Some points, one per row:
1.03 & -0.67 & 1.12 & -0.06 & -0.16 & 1.20 & 0.99 & 0.59 & -0.59 & 0.27 & -0.11 & 0.99 & 1.62 & 0.56 & -0.91 & -0.85 \\
0.42 & -0.47 & -0.96 & 0.32 & -2.30 & -0.75 & -1.69 & -0.69 & -0.79 & 0.71 & 0.66 & 0.31 & 0.59 & -0.22 & -1.47 & -0.27 \\
0.57 & -0.70 & -0.81 & 0.30 & -1.74 & -1.33 & -2.55 & -1.56 & -0.80 & 0.12 & 1.56 & 0.14 & 0.04 & -0.54 & -0.97 & -0.16 \\
1.21 & -0.16 & -0.58 & 0.51 & -2.25 & -0.46 & -0.08 & 1.60 & -0.04 & 0.29 & -0.76 & 0.20 & 1.04 & 0.28 & -2.44 & -0.36 \\
1.50 & -0.53 & -1.21 & 0.99 & -2.40 & 0.12 & -0.95 & -1.00 & -0.41 & 0.96 & 1.12 & -0.42 & 1.02 & 0.84 & -2.71 & -0.17 \\
-0.69 & 0.81 & -0.10 & -0.65 & -0.01 & -0.40 & 0.26 & 0.78 & 0.03 & 0.27 & -1.09 & -0.87 & -0.90 & -0.19 & 0.69 & 0.30 \\
-1.56 & -0.51 & 0.90 & -0.88 & 1.18 & -1.11 & 0.37 & 0.06 & -0.61 & -0.74 & 0.30 & 0.45 & -1.51 & -1.75 & 2.35 & 0.46 \\
0.57 & 0.41 & -0.20 & 0.41 & -0.01 & 0.95 & 0.02 & 0.55 & 0.92 & -0.15 & -0.47 & -0.29 & -0.50 & 1.28 & -0.54 & 0.45 \\
-0.35 & -0.52 & 0.31 & 0.19 & 2.93 & 1.43 & 2.17 & -0.50 & 0.96 & -1.15 & -0.37 & -0.61 & -0.12 & 0.10 & 1.75 & 0.49 \\
-0.06 & -0.54 & -0.82 & 0.13 & -1.83 & -1.04 & -1.49 & -0.33 & -0.86 & 0.06 & 0.63 & 0.85 & 0.63 & -0.19 & -0.31 & -0.66 \\
0.71 & 0.55 & -0.59 & -0.05 & -1.79 & -0.66 & -1.46 & -0.66 & -0.45 & 1.42 & 0.31 & -0.65 & 0.39 & 1.22 & -1.18 & -1.19 \\
0.18 & 0.78 & -0.93 & 0.19 & -0.83 & -1.92 & -2.14 & -0.18 & 0.12 & 0.79 & 1.21 & -0.38 & -0.02 & -1.07 & 0.31 & 0.43 \\
-0.71 & -0.18 & 0.28 & 0.45 & 2.79 & 1.37 & 1.85 & -0.10 & 1.18 & -0.93 & -0.19 & -0.11 & -1.12 & -1.32 & 1.41 & 2.23 \\
0.38 & -0.70 & -0.01 & 0.56 & -0.02 & 1.16 & 1.68 & 1.43 & 0.15 & -0.73 & -1.28 & 0.90 & 1.11 & -0.32 & -1.08 & 0.15 \\
0.55 & 0.21 & -0.65 & -0.51 & -1.28 & -0.51 & -0.48 & -0.39 & -0.47 & 0.53 & 0.00 & -1.13 & 0.95 & 1.04 & -0.19 & -1.48 \\
-1.88 & -0.75 & -1.67 & 0.77 & 0.93 & 1.05 & 2.18 & -0.03 & 0.39 & -0.32 & -1.55 & -0.01 & -0.05 & -2.78 & 0.89 & 1.54 \\
-0.19 & -0.47 & -0.41 & 0.25 & 0.06 & -1.30 & -0.56 & -0.49 & 0.05 & -0.91 & 0.86 & -0.04 & -0.76 & -1.14 & 0.51 & 0.49 \\
1.08 & 0.52 & 0.20 & 0.59 & 0.01 & 0.41 & -0.49 & -0.25 & 0.73 & 1.00 & 1.06 & -0.39 & 0.28 & 1.32 & -0.13 & 0.05 \\
0.22 & 0.43 & 1.06 & 0.13 & 1.87 & 1.16 & 1.61 & 0.43 & 0.90 & -0.51 & 0.03 & 0.00 & 0.78 & 0.67 & 0.61 & -0.55 \\
0.40 & 0.29 & -0.02 & 0.49 & 0.29 & 0.52 & -0.17 & -0.50 & 0.56 & 0.39 & 0.17 & -0.21 & 0.03 & 0.85 & -0.28 & -0.16 \\
-0.46 & 0.00 & 0.31 & -0.26 & 1.64 & 1.21 & 1.59 & 0.26 & 0.53 & -0.16 & -0.76 & -0.58 & -0.86 & 0.16 & 0.97 & 1.01 \\
Then 16 other points, each followed by its number:
1.52 & 0.20 & -0.49 & 0.27 & -3.35 & -0.93 & -1.06 & 1.73 & -0.58 & 0.86 & -0.29 & 0.17 & 0.88 & 0.87 & -2.92 & -0.84 \\ 0
0.71 & 0.39 & -0.91 & 0.13 & -0.99 & 0.30 & 0.33 & 0.26 & 0.44 & 0.27 & -0.89 & -0.84 & 0.36 & 1.38 & -0.75 & -0.50 \\ 1
-0.57 & -0.25 & -1.31 & 0.98 & 0.27 & 0.90 & -0.04 & 1.52 & 1.38 & -1.31 & -1.44 & 0.69 & -1.35 & -0.08 & -0.08 & 1.29 \\ 2
0.57 & -0.11 & 0.71 & -0.52 & -1.32 & 0.16 & 0.70 & 0.01 & -1.24 & 0.96 & 0.02 & 0.12 & 2.44 & 1.13 & -0.89 & -2.46 \\ 3
0.96 & 0.05 & 1.00 & 0.74 & 0.72 & 0.65 & 0.36 & 1.28 & 0.90 & -0.05 & 0.12 & 0.54 & 0.08 & 0.53 & -0.17 & 0.24 \\ 4
-0.38 & -0.23 & 0.12 & 0.68 & 2.07 & 1.70 & 1.40 & -0.04 & 1.14 & -1.09 & -0.72 & 0.46 & -0.01 & 0.06 & 0.34 & 0.65 \\ 5
0.96 & 1.60 & 0.03 & -0.77 & -0.38 & -1.01 & -0.58 & 0.19 & 0.02 & 1.04 & 0.12 & -1.42 & 0.48 & 1.61 & 0.44 & -1.23 \\ 6
0.60 & 0.53 & -0.52 & -0.23 & -1.14 & 0.16 & -0.63 & 0.11 & -0.13 & 0.95 & -0.20 & -0.42 & 0.50 & 1.34 & -0.15 & -1.26 \\ 7
0.22 & 0.78 & -0.03 & -0.07 & -1.73 & -0.14 & 0.06 & 1.05 & -0.46 & 0.83 & -0.74 & 0.05 & 1.10 & 0.84 & -1.50 & -1.17 \\ 8
-0.64 & -1.46 & -0.64 & -0.11 & -0.96 & 0.13 & -0.29 & -0.20 & -0.94 & 0.14 & -0.26 & 0.61 & 0.19 & -1.06 & -0.10 & -0.24 \\ 9
1.00 & 0.35 & -0.50 & -0.12 & -0.68 & -0.18 & 0.05 & -0.46 & -0.20 & 0.89 & 0.66 & -1.37 & 1.41 & 1.35 & 0.49 & -1.46 \\ 10
1.35 & 0.13 & 0.99 & 0.36 & 0.16 & 0.44 & -0.36 & 1.10 & 0.15 & 0.19 & 0.18 & 1.13 & 0.61 & 0.80 & -0.76 & -0.23 \\ 11
-0.90 & -0.19 & -0.64 & 0.13 & -0.60 & -0.62 & -0.76 & -0.44 & 0.08 & 0.80 & -0.05 & -0.01 & -1.22 & -1.20 & -0.04 & 1.19 \\ 12
0.25 & 0.05 & 1.35 & -0.79 & -0.40 & -1.06 & -1.99 & -1.47 & -0.86 & 0.04 & 1.75 & 0.53 & -1.00 & 1.15 & 0.74 & -1.00 \\ 13
0.83 & 0.58 & -0.53 & 0.04 & -1.81 & -0.36 & -1.10 & 0.35 & -0.32 & 1.21 & -0.13 & -0.40 & 0.67 & 1.25 & -1.20 & -1.08 \\ 14
1.19 & -0.86 & -0.90 & 1.26 & -0.74 & 1.01 & 0.35 & -0.90 & 0.07 & 0.15 & 0.70 & -0.08 & 0.96 & 0.15 & -1.95 & 0.87 \\ 15
Which of these numbered points is nearest to each point below, ignoring the direction in which the first points spread most? Its number follows each.
0.37 & -0.71 & -0.31 & 0.99 & 0.80 & 1.76 & 2.05 & 1.37 & 0.92 & -1.03 & -1.27 & 0.68 & 0.88 & -0.42 & -0.97 & 0.64 \\ > 0
0.19 & 0.87 & 0.02 & -0.62 & -0.45 & -0.02 & -0.14 & 0.37 & -0.16 & 1.16 & -0.51 & -0.45 & 0.51 & 1.37 & 0.36 & -0.98 \\ > 7
-0.14 & 0.07 & -1.13 & 0.51 & -0.73 & 0.23 & 0.01 & 0.40 & 0.26 & 0.34 & -0.53 & -0.20 & 0.26 & -0.22 & -0.26 & 0.18 \\ > 14
0.33 & -0.10 & 1.13 & -0.28 & 0.15 & 1.03 & 1.45 & 0.30 & -0.78 & 0.14 & 0.00 & 0.44 & 2.06 & 0.85 & -0.23 & -1.40 \\ > 3
-0.13 & 0.14 & -0.06 & -0.39 & -2.08 & -0.81 & -0.47 & 1.16 & -0.97 & 0.84 & -0.74 & 0.51 & 1.36 & 0.25 & -1.18 & -1.84 \\ > 8
-0.02 & 0.29 & 1.44 & -0.02 & 1.81 & 0.73 & 2.10 & 0.85 & 0.90 & -0.73 & -0.79 & 0.12 & -0.76 & 0.12 & 0.25 & 1.01 \\ > 4
0.31 & 0.43 & -0.15 & -1.15 & -3.03 & -2.07 & -2.32 & 0.82 & -1.34 & 1.24 & -0.28 & -0.15 & 0.27 & 1.38 & -0.95 & -2.88 \\ > 7
1.55 & 0.47 & 0.30 & 0.27 & 0.20 & 0.47 & -0.35 & 0.61 & 0.54 & -0.38 & 0.19 & -0.45 & 0.47 & 2.23 & -0.92 & -1.36 \\ > 4
0.56 & -0.09 & 0.85 & 0.40 & 0.15 & 0.88 & 1.15 & 0.25 & 0.05 & 0.20 & 0.38 & -0.14 & 1.89 & 0.70 & -0.78 & -1.27 \\ > 3
-0.05 & 0.29 & -1.89 & 0.59 & -2.51 & -0.31 & -1.44 & 1.95 & 0.61 & 0.41 & -1.31 & 0.04 & -0.69 & 0.51 & -1.17 & 0.10 \\ > 2
1.45 & 0.81 & 0.52 & -0.27 & -1.96 & -0.28 & -1.53 & -0.34 & -0.68 & 1.42 & 0.77 & -0.19 & 1.34 & 2.32 & -1.79 & -2.07 \\ > 7
0.67 & 0.34 & -0.51 & 0.28 & -0.11 & 1.21 & 1.08 & 0.46 & 0.21 & 0.12 & -0.55 & -0.39 & 0.99 & 0.89 & -0.38 & -0.08 \\ > 1
-0.34 & -0.56 & -1.19 & 1.36 & 2.09 & 1.86 & 2.19 & -0.02 & 1.22 & -0.81 & -0.45 & -0.16 & 0.63 & -1.25 & 0.96 & 1.20 \\ > 15
1.61 & 1.01 & 0.32 & 0.03 & -0.73 & 0.02 & -1.49 & -0.03 & 0.36 & 1.23 & 1.03 & -0.51 & 0.46 & 2.27 & -0.53 & -0.81 \\ > 7
-1.71 & 0.00 & -0.22 & -0.35 & 0.97 & -0.08 & 1.38 & 0.23 & 0.46 & -0.50 & -1.17 & -0.45 & -2.01 & -1.71 & 0.49 & 2.05 \\ > 12
0.82 & -0.37 & -0.13 & -0.36 & -1.25 & -2.19 & -2.01 & -1.28 & -1.00 & 0.32 & 2.30 & -0.59 & -0.26 & 0.55 & 0.48 & -1.28 \\ > 13
1.70 & 0.32 & -0.81 & 0.06 & -2.95 & 0.05 & -0.74 & 0.30 & -0.93 & 1.46 & -0.01 & -0.45 & 1.92 & 1.97 & -2.04 & -1.49 \\ > 1
0.12 & -0.79 & -1.09 & -0.05 & -3.30 & -0.98 & -2.54 & -0.40 & -1.22 & -0.15 & 0.14 & 1.16 & -0.13 & 0.73 & -1.34 & -1.12 \\ > 9
-0.11 & 0.56 & -0.38 & -0.54 & -0.93 & -0.19 & -0.53 & 0.43 & -0.45 & 0.87 & -0.82 & -0.24 & -0.33 & 0.37 & -0.22 & -0.01 \\ > 14
-0.87 & -0.48 & 2.30 & -0.37 & 3.12 & 1.82 & 2.89 & 0.60 & 0.24 & -1.33 & -0.91 & 1.18 & -0.25 & -0.66 & 1.50 & 0.57 \\ > 11
-1.28 & -2.16 & 0.25 & 0.45 & 2.23 & 1.72 & 1.35 & -0.44 & 0.24 & -1.55 & -0.52 & 1.30 & -0.83 & -1.93 & 1.29 & 1.31 \\ > 9
-2.38 & 0.06 & 0.52 & -0.56 & 2.42 & 0.78 & 1.57 & 0.13 & 0.94 & -0.88 & -1.52 & 0.08 & -2.71 & -1.71 & 1.77 & 2.48 \\ > 12
-0.44 & 0.72 & -0.54 & -0.17 & -0.14 & -0.76 & -0.96 & -0.35 & 0.03 & 0.00 & 0.15 & 0.45 & -0.51 & -1.03 & 0.32 & 1.22 \\ > 12
-0.66 & 0.42 & 1.71 & -0.05 & 2.37 & 1.25 & 1.33 & 0.68 & 0.99 & -0.99 & -0.74 & 0.92 & -0.59 & 0.29 & 0.84 & 0.42 \\ > 11
1.15 & 0.92 & -0.70 & 0.79 & 0.23 & 0.05 & 0.54 & -0.12 & 0.24 & 1.39 & 0.93 & -1.01 & 1.91 & -0.44 & -0.36 & 0.06 \\ > 10
-0.17 & -0.30 & -0.24 & 1.00 & 2.33 & 2.27 & 1.40 & -0.21 & 1.64 & -1.35 & -0.55 & 0.43 & -0.39 & 0.33 & 0.84 & 0.82 \\ > 5
-0.80 & -0.69 & 1.91 & -0.01 & 4.00 & 1.28 & 0.10 & -1.79 & 0.98 & -2.29 & 1.27 & 1.30 & -2.34 & -0.05 & 2.85 & 1.22 \\ > 13
0.13 & -0.54 & -0.57 & 0.15 & -0.16 & 0.74 & 0.85 & 0.31 & -0.19 & 0.01 & -0.49 & -0.09 & 0.65 & 0.03 & -0.07 & 0.03 \\ > 14
-0.55 & -0.16 & -0.26 & 0.70 & 1.06 & -0.02 & -0.97 & -0.55 & 1.16 & -0.05 & 0.92 & 0.16 & -1.21 & -1.05 & 1.07 & 1.11 \\ > 12
1.17 & 1.24 & -0.18 & -0.81 & -2.67 & -1.75 & -2.10 & 0.01 & -0.71 & 1.85 & 0.35 & -1.08 & 0.13 & 1.88 & -1.06 & -1.77 \\ > 6
